Rotation paths and how fast each direction turns (degrees a step)
Each turn is a multiple of 5 degrees from 10 to 175, or 0.
Each row of a path follows its step; steps can be skipped.
Rotation 1:
step 0: [ -3  35  12   8 -35  10  17  25 -28 -42 -34 -11   3   1   4 -39 -33 -11
 -19   5   4 -45 -35 -51 -25  -2  27   1 -37   3 -21 -17   2   2  28 -15
 -25 -20  33  42  26   6  23 -18  -5   8  35 -27   1   0 -10   1   3 -15
  -9 -18  18  11  28  22  -5 -24   5 -26  -1   8 -22]
step 2: [  4 -13 -36  24  -7  22  -5 -33  -9  29   5   2 -32   8  -5  20  22  -5
  30  -5  20   5 -28  23  17  10 -34   1 -13   1  47  37  -6   5  33   9
 -61 -11  16  -8  23 -10  31  12  -4 -12 -15  29   7 -22 -25  22   9  27
 -20  19 -22  36 -23  23  -3   3   3 -18  51  14 -20]
step 6: [-13 -10 -24 -22 -31  13  10   6  -4  -3 -14 -22 -22 -32   8  13  15  -8
  -1   2  31  13   6 -23 -14  44   6 -68  16  14 -23  26 -35   5  21 -11
  23 -17  60  32 -14  13  19  12 -17 -12  -9  33  -7 -12  19  -8 -30   0
   2 -18  -3  40  23  11 -20 -15  33  -7  40  -5  21]
step 10: [ -2   5 -31  -2   9  51 -39  -3 -22   9   5  31  18  12 -13  11 -18   1
  39  35   9  15   5  -3  29  30  -3 -42  10   4  -9  27  -1  -6   5   1
  25  17 -11 -18 -26  32  32  -1 -46  -1 -28  12  33 -26  11 -21 -19   2
  10  31  26 -58  19  -5  18   3 -10 -27   8  -3 -14]
step 13: [  5  12  23   3 -28  11  30  -2  30 -10  14 -14  -1 -12  17   7  60  24
   9  35 -36  18   1 -16  26  -3 -12  21  20  18   6 -13 -44  -7 -50 -26
  34 -43  -4  20 -19 -55   8  -9   1 -15   1   2 -11  14   8  22  17  51
   9 -20  15   2 -19   8   7   0  -7  18  15  -7 -16]
step 15: [-40   3  15  30  14 -60 -28  -8   0  -1  12 -13  36 -10 -11 -15  34 -35
  12 -60   3 -10  -8 -17   9 -39  -1   0 -10  -3  25 -16  10  10  -7  12
  25  -4  -4 -10  17   3  14  -5   7   5 -29 -32   2   5 -23  -8 -56 -40
  41 -34 -24 -10  -6   5 -19 -18  -2  20   9  -6  -2]
step 19: [-44  -7  -6  23 -17  10  41 -48  40 -29  32 -12  18 -15  14   8   4 -21
  18  -3  -2  -3 -49  -8  32 -22  16   0   4 -12  -4 -32   3  -9  -9 -29
 -30  -8  -9 -30  20   9  26   2  27 -33  17 -20   0 -50 -21  10  -1  14
 -14 -29   7   4  18   4  20 -25  -2   7 -26  29 -28]
step 22: [-16   2 -17 -13   4  -4  22  15 -12  56  22  22 -10   9   6  -4   2  21
  -2  -4  51 -32   7  38  12  37   2 -38 -17  25  -2 -14   1   5   4  -3
  21 -25 -30   8  11 -14  -5  30 -24  42 -46   9  38 -18 -13 -13 -27   5
   5  -2 -13  41   3 -14   8  10  18  44 -13 -20  37]
Directions:
[  3 -12  -3   1  -1  13  -3   7  -4  -6  10  -1   0   3   0  16   1   1
  -1  -3  -4  -1  10   3   7  -3  -1  -4  -3  -9  -2  -4  11   4  10  -2
   1   2  -1   4 -10   6  -2   3   2  -3  -3  -8   1   8   9  -7  -2   1
  -6   2  -2   0   4   1   7   3  -3   4  -5   3  -1] | 55
[  3   6   8   8   5   0   6  -5   4   1  -1   4  15  -3   3   2   7  -6
   2  -3   4   9 -10  -7   5  -4   4  -1  -7  -6  -1   3  -1   1   6  -6
 -10  -1   1  -4  -7   1 -11   6   1   5   2   4   4   5  -6  -9  -4  -5
   3   4  -4   0   5   0  -3  -1  10  -6  -8   4   6] | 90
[ -1   6  -4  -2  -5  -5   4  -1  -7   5   4   3  -3   3   3   6  -3  -5
   1  -3   5   1   7  -3  -3   2  -1  -3  -4  -3   8  -4  -5  -3  -4  11
 -10   5   7  -2  -7  -3  -8  -2   5  -3   1   3 -13   4  -1   4 -10   4
  -5  -3   0  -5 -15   9   6   8  -2  -4  -6  -2  10] | 80
[ -2   1  12   3  -6   7  -4   6   5  -9 -11  -4   3  -1  -4   5  -1   7
  -2  12   5   1   5  -2  -1   4   0  -3 -12   1  -2  -7  -1   8  -9  -7
  -5  -4   5  -7   1  -8   8   4  -1  -4 -11   3  -3  -9   1  -1  -5   3
  -4  -5   7  -5   5   1  -2   7   2  -4  -5  -1   2] | 110
[  1   1  -2   3  -1   0  -3   0  -3   9   1  -6  13  -5   3  -2   5   2
  12   8   6   1   2  11  -2   0  -4  -7   3  -1 -11   0  -3   1  -2  -6
   3   0   5   9  -3  -2  -3  -5   5  -1  -7  -2  -3   0   1  -3  -7   2
  11  -7  -7  -1  -4 -10   0 -10 -14   1  -4  -7   2] | 155
[  4  -6  -1 -10   0   3   4  10  -3  -5  -2  -1  -2   2   3  -4   9  -2
  -7  -3   0   0   1   6  -8   5  -6  -9   7  -3   1   2   7   4  -2  -6
  -2  -5  -9  -6   2   8   0   1   5   3   3   9  -5   0 -15   7   0   0
   7   6  -2 -13   5  -3   8   2  -1  -3  -3  -4   5] | 170
[-14   4   0  -8 -11   1  -2  -1  -5  -1   9   7   2   1   4  -3   2  -7
  -5   5  -3   2   7  -5  -5   5  10  -2   6  -3  -2   2  -3  -8   5 -10
  -6 -11  -4   2  -9  -9   9   1  -2   3   1   0   6  -2   4   0  -1   3
   0   6   3   0  -4   4  -2 -11   0  -1  -8  -1  -4] | 110
[ -6  -6  10  -2   8  -3  10 -10   7  -5   5   3  -1  -4   2   4  -2   1
  -5   1   1   5   3   2  10  -4 -10 -11  -3   2  -6  -4  -1  -5  -1   7
  -1  -3  12  -5  -2   1   3  -7  -4   5  -2   5   2  -1   3   7  11   5
  -2  10   0   0  -3  -9   6  -4  -5   0  -3  -3  -1] | 45
Rotation 2:
step 3: [-10  -9 -18 -27  -6   5 -23  35  21   3  40  28 -24 -14   3  10  10 -17
  18  33 -16 -18 -27   8  -1  22   7 -13 -54  11 -23   8 -12  -1  35 -27
  11   2 -18 -15 -12  17 -29 -17  31  13  20   5 -20  -6 -41   9   9 -10
  -4 -35  -7  18 -22 -29   4   3  -6 -24  -1  37  -7]
step 10: [ -6   7 -21  12  27 -27  44  -1  29  -1  -7   6 -25   5  -5   2   3  39
 -34 -10  -1  -8  19  10 -36   5 -22  21 -29  25  34 -32 -45  -6 -12  -6
 -14  17 -12  -8 -15  -7 -23   1  -6  42  19  -6 -26   0  -3  10  26  25
 -18 -21  -4  -2  -6   7 -36  14   9   5  18 -17  32]
step 13: [  1  -7 -23  10  35  10 -39   6 -20   2   6 -15 -38  -8   3  19 -18   5
 -24 -29  -8  26 -29  -5 -35 -20  45 -24   7 -34   1  37  -9  28   1 -22
  10  -1  14 -15   2 -27 -44  21  -6 -11  14  25   3  11   1 -12 -27  -5
   5   2   3  -8   5 -28  -5 -31  27  -3   6 -34  15]
step 14: [-41 -16 -16 -33 -28 -18 -25   8 -10  23  10   5   2  20  11   9 -16 -14
  -4 -21  -8  28 -24 -14   5   9  -1  10 -44  14  -4   1 -19 -14 -19  -4
  40 -30  16  17  -1 -11   6  33 -28 -30   6   0  22 -28  37 -14  30   4
   0  15 -20  15   6   2  16 -37 -10   9   6  -6  42]
step 15: [-11 -15  -8  20  20   3 -48 -13   5 -10  -1  34  -3  18  19  -1  34  -1
  36   9 -13  -6 -13 -21 -36  28 -14   7 -28 -19  -6 -25 -18   8  -4  -8
  21  -2 -18   0 -13 -35 -23 -27  13  -8  10  43   8 -41  -5  11  -6 -25
 -30 -28  -7 -14  23  20  13 -23  21   7 -27  -3 -12]
step 17: [ -7   3   9   2 -24  35 -22  20 -14  20  14 -47  19 -16  -9  -1   6 -15
 -14  20 -15  18  10 -56 -19  11 -16  30  -1   5  19  -7  11 -24 -13  17
  -8 -14 -14  -8 -41 -34   6  -1  20  -1   8   6  -6  12 -32  -8  16   7
 -27 -35 -27 -21 -37   4 -11  23  10  20 -18 -12 -26]
step 21: [ -4 -22 -13 -10  -8  -7  38 -29   6  27   8 -20  -4 -27   2 -19  22  23
 -10  22  16 -26  18  19 -36  -2  -4  -3  25  29 -38  29  -6 -14  -7 -20
  30   9  19 -18  47 -21  -6  -4 -23 -20 -15 -16  16  -5  -3 -14  34   8
 -12  -2  14 -12  12 -12   7 -12  -1  31 -45  27 -11]
step 24: [  8 -17  10  16 -10  -6 -20  -1 -18 -14 -24   7  11  16  10  23 -22 -11
 -25  33  40   7   5  13  28  -2   4   4 -12  -2  14  -3  11   8  19  -6
  15  40 -60  -4  -1 -16 -17   5  27  -5  -2   5 -14   3 -10   4  50  -8
  15  16  11 -23  16  38 -27 -22 -20  22 -35 -29  26]
Directions:
[  9   0   5  -2   2   6  -3  -4   2  -7  -8   2   9  -9   1  -5   6   5
   1   1   3  -6   4  -4   2   2  -4  -2   0   5  -9  -1   4   1  -4  -5
  14   9  -6   6   3   6  -4   4   0  -6   8   2   6   1  -7  -1  -1  -4
   1   2  -9   9   5   9   5  -2   0  -5 -12   7   5] | 115
[  4  -5 -11   5   8   1   1  -2  -6  -4   4   9   3  -6  -3   2  -9   4
  -3   7  -4   7   2   0   3   5  -8   1  -6   9  -8  -3  -2   1  -1   8
  -3   0  -5   1  -1  -4  -6   0   0  -3   4  -5   0  -8  11   8   6  -8
  -4   3   2   1  15  -8   3  -3  -6  -2   8  -3   0] | 70
[ -4  -6  -2  -5  -2  -6  -5   3  -6   7   4   9   5  -3  -1   3   5  -2
   1   4   6  -4   5  -3 -10   5  -6  -3   6 -10  -2  -2  -7  -8   4 -11
  -7  -5  -1   3   4   4  -8   0  -8  -1  -4   5  -3  -6   3  -1   3   4
  -6  -4   3  15   4   5  -1  15  -3   2   0   0  -1] | 55
[-5  3 -6 -2  4  2  5 -8  9  4  6 -4 -9 -5  1 -2  2 -6 -3  2  1  2  4 -8
 -6  4  7 -1  7  2  8  2  3 10 12  9  1  3  2  2  0  0 -5  2 -2 -4  3  9
  7  3 -1 11 -3  0  3  2  0  0  3 12  0  7 -7  0 10  5 11] | 120
Rotation 3:
step 4: [-16  26  -8   5 -46  -8   6  -7   8 -22 -18 -17 -13   5 -10  33   5  16
   8 -15   3   5  -3  34  24  28  34 -12  27 -22  12  27  -1  17 -28 -52
  -4  28 -43  13 -12  18  20 -47  17 -25 -34  25  -1 -11  -8  -7  -6  37
  -3 -38 -16  18 -14   5 -21 -11   1 -25   2  -4 -25]
step 5: [ -6  45 -11  60 -34  -1  -3 -19  25   5  42  -3 -12 -17  21   5  54 -25
 -20  15  22 -25 -15 -51 -28   6   4   4  18  -6 -13   7   5   9  13  11
  14  -4  23  -6  17  12 -19 -31  13   8   6   2  23  18   5 -10 -17  -8
  -4 -24  17  43   5  -6 -28  22  10  -5  15  35  -2]
step 14: [ -8 -26   0 -11 -23  14 -17  39  32 -18 -13  17 -15  -4   4   7  25  38
  -1 -14 -61  10  37   9 -25 -16  38  23  29   0   7  -4 -16  28  26  -2
   1 -19   2  40  -4   3 -16 -18 -22 -10 -20  -3  40 -27   8  13   6   2
  18  21  -3  -5  22 -26 -22  12 -18 -38  19 -40   4]
step 15: [ -4  19  -3  -1 -34  16  -3  13   4  21  -7  14   5  56  29  22 -16 -10
 -51  34   1   2  -7  20   4  13  -9 -18 -14 -30   0   5  12  22   2 -25
   5 -13  -8  11  64   7  -3   1  28 -36 -17   2   4  -9 -27 -55   4  17
 -10   2 -13   4  -4 -44 -10  26 -30  -6  23  10 -20]
step 18: [  2  11  17  13 -18  22 -26   8 -16  -1  -5 -15 -36 -10  31  -4  19   1
 -41   4   2   2 -23  20 -28   1  -1   9  -1   3  -9 -28 -13  19  11 -24
 -15  -1  37  -5  37 -12  17  18  23  15 -16 -26 -11   7  45  14  15   5
 -16 -11  28   3  -3 -15  13  49 -28  11  21  36 -71]
step 21: [  7  -4 -19 -15 -37  40 -29  15  29 -11  65 -16 -31 -19   1  41  31  22
  18  29  -4 -19  23   2   3 -12  10 -28 -11  11   3 -23 -19  30 -17  -8
  10  10  -2  -5  53 -15 -17  19 -31 -24   8   3  -3  -8  15   4  -1  19
   2   4   0  -3  15   8  11  41 -18 -12  35  14 -10]
step 22: [-21  16  14 -21 -28 -11 -10  13   8 -20 -18   5 -16  -4  -4   2 -11  16
  34  61  -5  18  18  20 -11  38  15 -11  13 -25  42  26 -33 -15  34 -11
   4  26  15   8  18  31  -9  -7  22  16   7 -11  11  19 -16 -47  -1  27
  -2  -3  -2  -3  40 -22 -37  -7  14 -15 -15 -22 -31]
step 23: [ -6  29 -15  46 -39  23   6 -22   3  24  19  -8   6  19 -10   0  -4 -10
   3 -27  21   3 -53  -8 -21  14   8  -8  11 -28   9  21 -30 -26 -27 -34
  12   1  -2  10  24  15  21  -6 -15 -22 -37   9  27  18  52  16  -9  50
 -23 -11  19  -3  12  -8  -2  39  -7  -1  -5 -14  -7]
Directions:
[  2  -5  -3   4  -1  -8  -5  -7   2   5   2  -6  -2  -3  -2  -2   3  14
   5   7  -4  -2   7   0   4   8   4   4   3   1   3   3   4  -1  -5   5
  -4  -2   0   2  -9  11   4   0  -4  -7  -4  -3  -6 -12  -5  -4  12  -6
  -3  -1  -1   3   2 -16  -4  -2   9   6   3   1   2] | 145
[ -1   9  -3   6  -1  -3  -6   3  -6  11   0   4   8  -7   2  -4  -7   3
   8  -4  -9  -8   0  -5   0  -2  -8  -2  -1   1  -7  -2   9  -1  -7   5
  -1   4  -8 -10   6   3   1  -1   4   1  -2  -2   4   2   6  -3  -5  -7
   5  -6  -4  -5   7  -3  -2  15  -3   3   1  -1  -9] | 140
[  3   4   3   3  -9   0   0   6  -3  -3   2   3   1   3  -4   7  -2   4
   1   4   4   7   3  -6   6   1  -2   1   4 -15  13   3   7   3  -5   1
  -5   0  -7  -7  -3  -2 -11   0  -3  -7  10   3  -5  -5  -2  -7  -6   8
  -7   5   3   9   7   8   1   7   5  -4  -4  -1  -5] | 60
[  3  -6  -2   0  -5   1  -1   0 -14   0   6   8  -9   4  -9   0  -3  -4
   6   9  -7   9  -1  -8  -1   1   8  -4   0   6  -5  -1  -4   3  -3  -3
  -2   2  -6  -1  -5   8   8 -11   8   6   3   6  -5   7  -5  -1   2  -1
   4  -5   0   1  -2   4  -1  -8  -1   3  -8  -8  -9] | 120
[  2   2  12   7   7   3   5  -2   4  -6  -2   5   4  -4   2   0  -5  -1
  -2  -6  -3   6  -3  -1   6  11   6  10  -2   6  -4  -1  -5   3 -14   8
  -2  -7   8   4  -6  -1  -1  -4   1   1  -1  -1   1  -2   6  -5   4   3
  -5   9   7 -11   6   1   8   3  -7   5  -6  -2  -8] | 65
[ -6  -7   7  -2  -1   2   4  -1  -1   7   1  -3   7  -2  -7  -4  -7   3
   8  -4  -8   8  -4   0  -1  -6  -9  -1  -1  -9  -4  16  -8  -5   3   4
   1  -1   0   2 -12   2   0   3  -1  -6  -5  -3  -2   8  -2   1  -6  10
  -3 -11   4  -4  -1   0   8   1   2   7   2   1   8] | 110
Rotation 4:
step 3: [-27 -12  21 -12 -18  20 -11  11 -14  -7 -19  24  27  21 -36   9  11   1
  59 -22   6  -8  -5  29 -14 -35 -24  17  42  12  -4 -44 -55  28  -5  21
  15  20   3  35  -5  14  16  -4   5  22   6  14  -5  20   8  49  11   5
  11 -39  15  -9 -25  20 -25  10   7  12 -13   4 -34]
step 7: [  8   2  -8  16 -43 -21  13  21 -25  24 -43   6 -11   6   3  -6  -9 -25
   0  20   8 -24  12 -11  33 -11   4   8  31  -1  -2 -26  -9  -5 -25  18
 -43  14  13  32 -47  -2  18   7  18 -30 -22 -20 -14  15  10  43  -6  13
  -6   3 -11  45  -7  30 -15  28 -48  -8  42 -25 -15]
step 10: [  9   0  34 -28  31  14  -4   9 -10  17 -20  20 -35   4 -13  21  10   4
   3  28 -19  30  18  -3  11   3  16 -12  11   5 -11 -21 -59  41  -2  11
 -13  37  45  13 -19  11  11 -24 -22 -17  13   3   9   4 -31  22 -36  14
  29 -28  11 -16 -24  28  14  -3 -30   8   8  -3 -61]
step 11: [-21 -12  21 -10  27  20  -2 -13  -2   2  -1 -15 -30  35  -2 -26  12  -8
  18  15  13  -8  28  -1  -9 -28  -3  18  27   8  24 -26 -28  18 -16  11
 -45  17  20  28  39  36 -25 -21  52 -25  23  13 -20  17 -19  26 -29 -11
 -30 -14  -2 -31   3  25  38  -2 -31 -10  19  17 -30]
step 14: [ 10 -16  26  21 -41 -10  -7  21 -20   0 -44   5 -13  18 -34 -17  13   9
  24 -10  -5 -32 -50  26   0   3 -35  -9  12  25   9 -41 -23  17 -20   5
  -3  14  15  32  15  -2  -1 -11  16   3 -18 -29 -30 -11 -24  16 -15 -25
 -26 -23 -24  24 -38  21 -38 -26 -12  11   8   8 -29]
step 19: [ 20   9  27 -34  40  -1  -4  21   3   9 -15  11   1  32  14 -43 -48 -27
 -13   0   3 -40  16  25 -19  -3  -2  18  -4 -15 -14   9 -30 -11  21   9
 -26   0  -6   5 -27  -1 -21 -26  34  14  10  27 -13  11 -27  55 -13   4
   1  15 -10   7  -6  40 -15  15 -47 -13   8 -39  24]
step 24: [ 11  22   9 -10 -13  43  -2  -7 -18  -7 -51  -3  10  16 -41  19  -8   6
  16 -19  -6 -13 -24  13   9  -1  12  -5  26  24  12 -66 -32  15 -20  -8
 -32 -20  47  12 -15  23  -7  -7  17  -4 -26 -49 -19  25 -12 -11 -50  13
 -29  -5   5  21   1   3   6  -2  -8  -6  18 -21  -4]
step 25: [  2 -23  16   6 -10   9 -34   5 -17 -10 -17  52  43   3 -21 -23 -18   4
  29 -27  31  -3 -23  12  10 -15 -10  13  26  27   3 -43 -23 -32  14  15
 -33  25  25  40   0  54  -1  16  14  15  -6   1 -41  13  -2  46  -2  -4
  -6 -11 -18  20   4   5  -5  11   2  31  37   7 -19]
Directions:
[-8  1  3  0  5 -1  0  5 -4 -6 10  5  2  5  8 12 -2 -2 10 -7  4  3 -4 -3
  1 -6  2  0 -1 -2 -5  5  2 10 -5  0 -4 15  3  4  1  6 -1  7 -3  5  3 -2
  3 -2  8  8  3  8  0  6  0 -5  3 -3  4 -7  0  7 -5 12  2] | 145
[  4   3   1  -3  -8   7   0  -2  -1   3  -6   2   3  -1   6  -3 -13  -4
  -6   0   8  -7   1   5   1 -10   6   1  -1  -4  -3   1   7   8  -5  -8
   7  -2  -6   1  -4   3   3   7  -8 -12   7   7   2   6   8   3  -6   8
   3  -1  -2  -3  -1   9  -7   3   5  -7  -5  -3   2] | 25
[  3   3  -5  -4   4  -3   4   5  -7  -1  -1   0  -6   9  -2  -6   5   7
  -5 -11  -6  -5   6   0   5   4   6   9  -4  -5   4   2   1   5   0   6
   9 -10  -2   9   4   9  -5  -1   5   5   1  10   8  -1   0   9   9   1
   0  -7   4  -5 -10   0   4  -5   2  -4  -2   4  -1] | 45
[ -1  -3  -5   1   8   4   1   2   0  -5   3   1  -7   4   0   2   2  -6
  -2  -1   2   4  -1  -1  -4   0  11  -6  -3   3   5 -12 -10 -10   4 -12
  -4  -1  -2  15 -10   9   9   5  -3   6   3   7   0  -3   5  -7  -6  -4
  10   1  -5  -3  -2  -3   1   2   2  -1   7  -3   4] | 45
[ -1  -6  -2   6   2   3   2  -4 -10  -6   4  -3  -4  -3   0  -3  -3   1
  -9   0  -2 -10   5  -1  -4  -9  -2   5  -3  12   1   6   0 -11  -1   2
  -5   1  -5  -1   9  -8   2   5   3   1   0   2 -13  -4   0  10  -3   4
  11   0   2  -5   4  -3  -2  -4 -12  -8   2   9   3] | 100
